Named turns come first, each shown by rows before and after it. Which turns, in which order, take the first row of each pair that follows to the second? Write the first one first, as in the answered first pair.
turn paga:
[ 1.36 -0.26 -1.96 -1.50 -3.39  0.42 -1.80 -3.88 -1.13  5.00  0.94  0.27
  1.11  1.36  1.57 -2.53  0.93] |-> [-4.41 -0.01  0.87  1.15 -0.73 -0.94 -4.06 -4.84 -0.16 -0.75 -1.57  1.47
  1.07  0.15 -1.75 -1.53 -1.20]
[ 0.18 -2.37 -3.13  1.02  0.43 -1.54  1.45  0.33 -3.01 -0.76  3.01  2.90
  4.84  0.53 -1.44  0.27 -1.76] |-> [ 0.92 -1.49 -2.70 -0.42 -1.49  0.20  0.45  0.01 -5.47  0.35  2.09  1.97
  1.35  1.08 -3.60 -2.74  0.57]
[ 5.13  0.15 -0.53 -3.46 -2.12  0.00  0.94  0.00 -1.29  1.95  1.55  0.12
 -0.99  1.39  0.84 -1.58  2.29] |-> [-1.90  0.02  2.76 -0.25  1.25 -1.28 -1.75 -1.43  0.03 -4.91 -1.78  1.94
 -0.67 -0.16 -3.20 -0.38 -0.50]
turn Balu:
[ 0.73  0.06 -0.73  0.65 -0.54  0.80  1.38  0.16  1.49  0.67 -0.16 -0.61
 -2.02 -0.40  1.46  0.66  1.18] |-> [-0.51  0.07  0.00  1.11  0.11  0.36  1.04  0.40  1.71 -0.84 -0.95 -0.23
 -2.15 -0.55  0.88  1.08  1.12]
[-2.98  2.23 -1.26  0.74 -2.68  0.45 -4.00 -5.25  0.42  3.06 -1.61 -0.68
  0.42  0.87 -1.62 -3.62 -0.48] |-> [-3.71  2.34  0.61  0.48 -1.89  0.57 -4.49 -3.92 -0.28 -0.64 -1.96  0.34
 -1.06  0.82 -3.86 -3.59  0.56]
[ 0.43 -1.87  1.15 -0.74 -0.70 -0.43  2.17 -1.08  2.50 -0.80 -0.81  0.27
 -2.67  0.41  0.47 -0.29  0.79] |-> [ 0.63 -1.62  0.55 -1.10 -0.52 -0.51  2.18 -1.28  2.42 -0.34 -0.69  0.24
 -2.20  0.24  0.82 -0.21  1.21]
[-0.76  0.68 -2.30  1.56  2.67  0.69  1.54 -0.84  4.69 -0.21 -0.60 -0.43
  1.21 -0.82  2.32  2.35 -0.87] |-> [ 1.45  1.29  1.03 -1.30  1.81  1.61  0.42  3.20  0.46 -4.15 -0.13  0.69
 -3.37  0.42 -1.65  0.49  2.20]
turn zirid:
[ 1.76  0.69 -0.56 -0.14 -1.35  1.32 -0.02 -0.41 -0.67  1.28  0.06  0.10
  0.46  0.95  0.17 -1.13 -0.22] |-> [ 1.78  0.61 -0.69 -0.06 -1.42  1.25  0.25  0.08  0.21  1.47  0.03 -0.04
  0.71  0.98  0.36 -0.78 -0.09]
[ 1.25 -1.48  0.81  0.68 -0.03 -0.37  4.24  6.05 -2.07 -2.56  1.60  0.69
  0.55 -0.63  0.91  0.86  2.44] |-> [ 1.00 -0.88  1.34  0.37 -0.28  0.19  3.38  5.84 -2.61 -3.12  1.28  0.86
 -0.86 -0.52 -0.40 -0.02  2.87]
[ 1.00 -0.23 -0.03 -0.15 -0.55  1.79  2.36  0.13  0.49  0.54 -1.27  0.17
 -4.28  0.34  0.52  1.83 -0.98] |-> [ 0.41 -0.03  0.47 -0.78 -1.12  2.02  0.85 -0.51 -1.21 -0.05 -1.54  0.43
 -4.42  0.82 -1.25  0.67 -0.79]
Pairs:
(2 to 3 turns a pair)
[-0.33  0.18  1.03  3.06  1.71 -0.67  3.62  2.43  4.63 -1.92  0.81 -0.50
 -0.48 -1.99  0.12  2.73 -0.58] |-> [-2.26  0.14  2.01  3.22  1.85 -1.25  1.87  1.58  3.12 -3.57  0.58  0.04
  0.32 -1.91 -1.98  2.27 -1.25] | paga zirid paga
[ 0.22  0.12  0.81  0.17  0.61 -0.64  0.45  1.32  0.96 -1.62 -0.76  1.07
 -0.84 -0.81 -0.26  0.97  0.82] |-> [ 0.71  0.15  1.22 -0.45  0.07 -0.20  0.64  1.27  0.32 -1.32 -0.73  0.76
 -1.67 -0.55 -0.71  0.24  1.30] | paga paga
[-1.01 -0.27 -1.06 -0.35  0.23 -0.82  0.08 -1.10  1.05  3.72  0.70 -1.48
  1.63 -0.15  1.53 -1.81 -0.26] |-> [-2.71  0.39  2.03  0.30  2.30 -0.66  0.02  1.56  1.54 -1.97 -0.66 -0.20
 -1.58 -0.82 -0.85 -1.26  0.52] | zirid Balu
[-4.00  1.45  2.22  0.10  0.55 -1.48  1.33  1.14 -1.98 -2.36  2.02  0.16
  0.73 -1.10 -1.36 -0.38 -1.09] |-> [-2.59  1.80  2.15 -0.94 -0.99 -0.30  1.24  1.17 -3.14 -1.02  1.66 -0.16
 -0.70 -0.34 -2.03 -2.15  0.42] | paga paga
[-3.59  0.84  0.27  2.67  1.51  0.75 -0.27 -1.55  2.47 -1.55 -2.36  0.46
 -0.93 -1.27 -0.66 -0.47 -0.62] |-> [ 0.65  1.24  0.27 -1.12 -1.74  1.72 -1.19 -0.38 -2.52  1.19 -0.14  0.03
 -2.47  1.03 -1.93 -3.27  1.85] | zirid Balu
[-1.88 -0.80  0.96  0.75  0.18  1.00  0.43  0.27  2.89 -1.57 -0.79 -1.47
 -0.52 -0.64 -0.61 -0.04 -1.25] |-> [ 0.52 -0.71  0.16 -1.36 -2.28  1.73  0.16  0.25 -0.08  0.95  0.04 -2.27
 -1.59  0.43 -0.99 -2.00  0.33] | zirid Balu
[ 1.99 -0.79  3.02 -4.22 -0.15 -1.95 -4.33  3.26 -4.15 -2.88  2.41  1.71
  2.53  0.02 -4.22 -1.78  2.02] |-> [ 4.26 -1.08  0.28 -4.73 -1.76 -1.11 -3.34  1.85 -3.98  2.51  3.67  0.25
  4.08  0.41 -1.41 -2.36  2.37] | Balu Balu Balu
[ 1.66 -0.22 -0.39 -0.86 -1.11 -0.98 -1.44  0.31 -3.28 -0.01  1.25  0.47
  1.66  0.47 -0.20  0.24 -0.74] |-> [ 0.32 -0.17 -1.92  0.52 -1.43 -0.58 -1.25 -2.15 -1.20  2.43 -0.12 -0.80
  1.40 -0.48  0.88 -0.26 -1.39] | zirid paga Balu
[ 1.29 -1.03  0.38 -0.95 -0.39  0.97  1.19  0.86  0.14 -1.70 -0.19 -2.32
 -1.83  0.83 -0.66  0.92  0.68] |-> [ 0.36 -1.73 -1.55 -0.12 -0.65  0.24  0.77 -1.30  1.12  0.87 -0.37 -2.89
  0.64  0.85  0.63  0.89 -0.72] | zirid Balu
[-0.60 -0.27 -2.36 -0.03 -2.50 -0.64 -1.88 -3.04 -1.98  4.19  0.82 -0.49
  3.98  1.35  0.24 -0.95 -1.83] |-> [-0.88 -0.66 -1.76  0.20 -0.44 -2.13 -1.19 -1.46 -0.96  1.60  1.84  0.66
  5.87  0.81  1.64  1.53 -3.01] | paga Balu paga
[-0.39  0.64  2.18  0.77  0.14  0.00 -1.05  0.65 -0.86 -2.36 -1.51  0.84
 -3.18 -0.49 -3.09  0.91  1.02] |-> [ 0.08  0.00 -1.94  2.23 -0.24  0.04  0.58 -2.20  2.44  3.17 -1.39 -0.76
  0.48 -1.02  1.15  1.82 -0.63] | paga paga Balu
[ 1.68 -1.91 -2.67  0.77  0.19 -3.42  0.26 -1.32 -1.15  3.98  0.66 -0.54
  3.27  0.72  2.79  0.48 -2.06] |-> [-2.12 -1.09 -1.19  1.99 -0.67 -1.98 -2.43 -3.92 -1.68  2.67 -2.60 -1.11
 -0.02  0.23 -1.41 -2.80 -1.76] | paga Balu
[ 1.62  1.89  0.23 -2.53 -0.51  1.88 -1.65  0.63 -2.13 -2.28 -0.08 -0.52
 -4.18 -0.51  0.09 -4.77 -0.16] |-> [-0.84  0.76  0.50  0.28  3.13 -0.61 -0.61  1.19  1.80 -5.69 -0.01  0.90
 -0.48 -1.99  2.36 -0.40 -2.93] | paga zirid
[ 1.33 -1.09 -2.47 -2.70 -3.48 -0.95 -2.48 -1.22 -5.92  4.17  2.57 -0.83
  3.78  2.01 -0.56 -1.12  0.27] |-> [-4.25 -1.22  1.07  1.97  3.03 -3.25 -1.65  1.40  0.23 -5.68  0.39  1.71
  3.88 -1.03 -0.99  3.82 -2.02] | zirid Balu
[ 0.30 -0.75 -1.28 -0.19 -1.12  0.34  0.29  0.82 -1.17  1.30  1.97  0.59
  1.16  0.29  1.69  0.55 -1.37] |-> [-1.46 -0.53 -0.56  0.63 -0.25 -0.40 -0.28  0.73 -0.53 -0.64  1.55  0.67
  1.59 -0.27  1.32  1.10 -2.27] | paga paga
[-3.14  0.35  1.92  0.74  1.30 -3.16 -1.94  1.47 -2.86 -3.32  1.35  4.51
  0.44  0.15 -0.33  2.28 -1.46] |-> [-2.10  1.19  2.55 -0.57 -0.62 -1.30 -2.45  1.08 -4.79 -1.59  0.69  3.84
 -2.62  0.83 -2.09 -0.51  0.50] | paga paga
[ 0.20  0.06  0.05  0.50  0.32 -0.96 -0.61 -0.20 -0.07 -0.10  0.31  0.88
  2.48  1.03  0.71  1.22 -1.25] |-> [ 1.62  0.71  0.26 -0.44 -0.90  1.13  0.02  0.40 -0.59  1.02 -0.59 -0.02
 -1.34  1.07 -0.31 -1.13  1.32] | zirid paga
[-1.19 -0.51 -1.16  0.92  1.78 -2.91 -1.09 -1.46  2.34 -0.62 -0.39  2.79
  1.34  0.16 -0.29  2.36 -2.36] |-> [-1.77  0.56  0.28  0.91  1.12 -1.02 -1.57 -1.25  2.02 -1.56 -2.34  2.36
 -3.18 -0.09 -2.95  0.06 -0.34] | zirid paga paga
[-1.69  1.02  0.58 -0.33 -1.54  0.87 -2.71 -0.95 -1.79 -1.79 -2.05 -2.15
 -0.38  2.55 -1.09 -0.81  0.15] |-> [-2.86  0.77  0.53  0.80 -0.80  0.31 -2.64 -1.80 -0.40 -1.35 -2.43 -2.11
  0.55  2.25 -0.45 -0.18 -0.95] | Balu Balu
[ 3.05  0.37 -0.48 -0.05 -2.92  0.65  1.75 -2.32  2.28  5.01  1.40 -3.39
 -0.75  0.30  2.82 -0.43  2.04] |-> [ 0.34  1.10  1.72  0.25 -3.29  1.80 -0.28 -3.23  0.69  2.81 -0.93 -3.49
 -4.15  0.19 -1.39 -2.73  2.65] | paga paga paga
[ 0.48 -1.06  1.20 -0.88  0.10 -2.02 -0.55  1.57 -2.01 -1.40  2.56  0.82
  1.97  0.32 -0.27  1.12 -0.43] |-> [ 0.93 -0.99 -0.47 -0.77 -0.94 -1.45 -0.52  0.10 -1.82  1.77  2.71 -0.03
  2.55  0.36  0.54  0.30 -0.43] | paga paga Balu
[-0.83 -0.34  2.18 -1.76 -1.52  0.42 -2.37  0.59 -2.38 -1.08 -1.01 -0.38
 -3.16  0.34 -3.42 -2.51  0.73] |-> [ 3.28 -0.99 -0.42 -2.99 -2.47  0.04 -0.21  1.13 -1.89  3.01  1.71 -0.92
 -0.47  1.35  0.76 -1.51  0.69] | paga paga zirid
